One turn sends every row of this set to another row. A few are shown first. Where does it send the rows asked after them?
zokuf: [  7   6 -10   2 -14  19 -25  28  20   2  26 -23  14  16   5   2]
Kis: [ 35   5   0  18  -2  -8 -16 -10  -4  17  34  -2  16   3 -13 -12]
gadus: [  2  -8  10   9  -3  -2 -36  22  11  13  39  13  -5  -9 -20  -1]
pivi: [-23   1  12   2  10  -8 -15   4  19 -27   8  12 -36  -5 -13  12]
bet: [ -9  24  30   6   7 -36  12  -8 -12 -19   0  -6   4   8   6   2]
dofiz: [ 40  -7   3   6  -6  -9 -18  18  17 -17 -10 -20  -5 -10 -13   8]
Meri: [ -3 -15  -1  15  -2  15  21  -2  12 -12  20 -15  25   7 -23 -12]
melom: [  3  12  37 -18 -10 -16 -21   7  14  15  20  12  -5  23   7  -2]
bati: [ -3   9 -13  -3  -2   8 -24   3  30 -12  37 -24   6   5 -11  16]
seg: [-19 -34  20 -12  -9  -3  16  13 -15  14 -10 -16   0 -17   0  -2]
vof: [ 11 -21 -11  10  10   8  10  13  15  -8  13   2 -17 -30 -23 -10]
pema: [-19   6   0  11 -17  -2 -11   8 -16  41   3   4  -1 -13 -18   4]
luz: [-13  -2 -16  29  -5  -6 -33   7  10   5  27  16  -1   4 -11  -3]
Vuzul: [-22   7  17  10 -16  -3  13  21   1  25  27  -5   2  28  13   6]
nur: [ 12   5  21   8  30 -29  -5  -5 -14 -28   8   6  17  -4  -7  -1]
nozur: [  9  12  -9   4 -12  16  -3 -12  13  20  17 -19  -4  10 -17 -24]
Gefis: [  9   4  -5 -34  -5 -27 -22  -8   8  -1  20   3 -13  -3  13  24]
Gebu: [  2 -20  -4 -10  18 -13   5   6   6 -10 -25   0   6  -4  31   5]
kot: [ -5   5  40  -1   9  10   8  -1 -20 -16  10 -31   0  -6 -13 -11]
suk: [  3  -1 -16  12   2  -8  -4   5  34  35   4  -8  -8  -4 -25   0]
pesu: [ 33  -4  -3  15  14  -9 -14   0  33  22  19 -14  10   2   0  20]
buf: [ 17 -16  24  30  -9  -8 -20  -3   4 -11  -2  -1  25  12 -23  -6]
Vara: [ -6 -23  15 -26   2 -13  17  14 -11  13  -9  -8   3 -23  18   9]
tef: [ -4 -35  22  11 -13  11 -18  18 -13  -4  17  14  15  11  21   2]
burid: [-21 -27  10   2   4   3   9  21 -14  13 -20 -14   0 -18  -8  -7]
tiriv: [-22  -6  44  -1   7  -4  17 -13  -9   3   9 -21  -9 -11   2   6]
nafu: [ 15  32  22  -2   1  25  -9  -5  -2  11  26 -21  -1   9   8   7]
Mog: [  7  14  22   3  19 -39   4  -4  -4 -30   1   5   3   4   4   1]
Mulaf: [-12   1  51   1   6  -4  11  -9 -15 -12  15 -28  -6   0  -7   0]
guv: [ 10   0  13  -8  15 -21   1   0  -5 -11 -19  11   0   3  38  -4]
tidad: [ -3 -13  36 -12  -8 -10 -14  32  13 -15  16 -18   3   3 -12  36]
soro: [-21 -12 -18   7  -6  -9  -1  -6   0  14  28  -1 -21  -5  25  24]
gado: [  3 -20  -7  -4  30 -10  -6   7   8 -15 -27  -7  17  -6  17  12]
zer: [-15   1 -25  -5 -13  -2   7  11  -9 -35  11   4   7  14   9  -3]
mifo: [ 13  21   4   4  15 -24 -12   5  -2  16  24  31  15  -8 -13  14]
Puzop: [ -2   5 -12  -8  14  18  -9  -9  30  18  -4 -10  13   4  15  26]

tidad turns into pivi
bet turns into guv
Now find these:
suk turns into nozur
luz turns into zokuf
nur turns into gado
seg turns into Mulaf
vof turns into Meri
Gefis turns into soro
mifo turns into Puzop

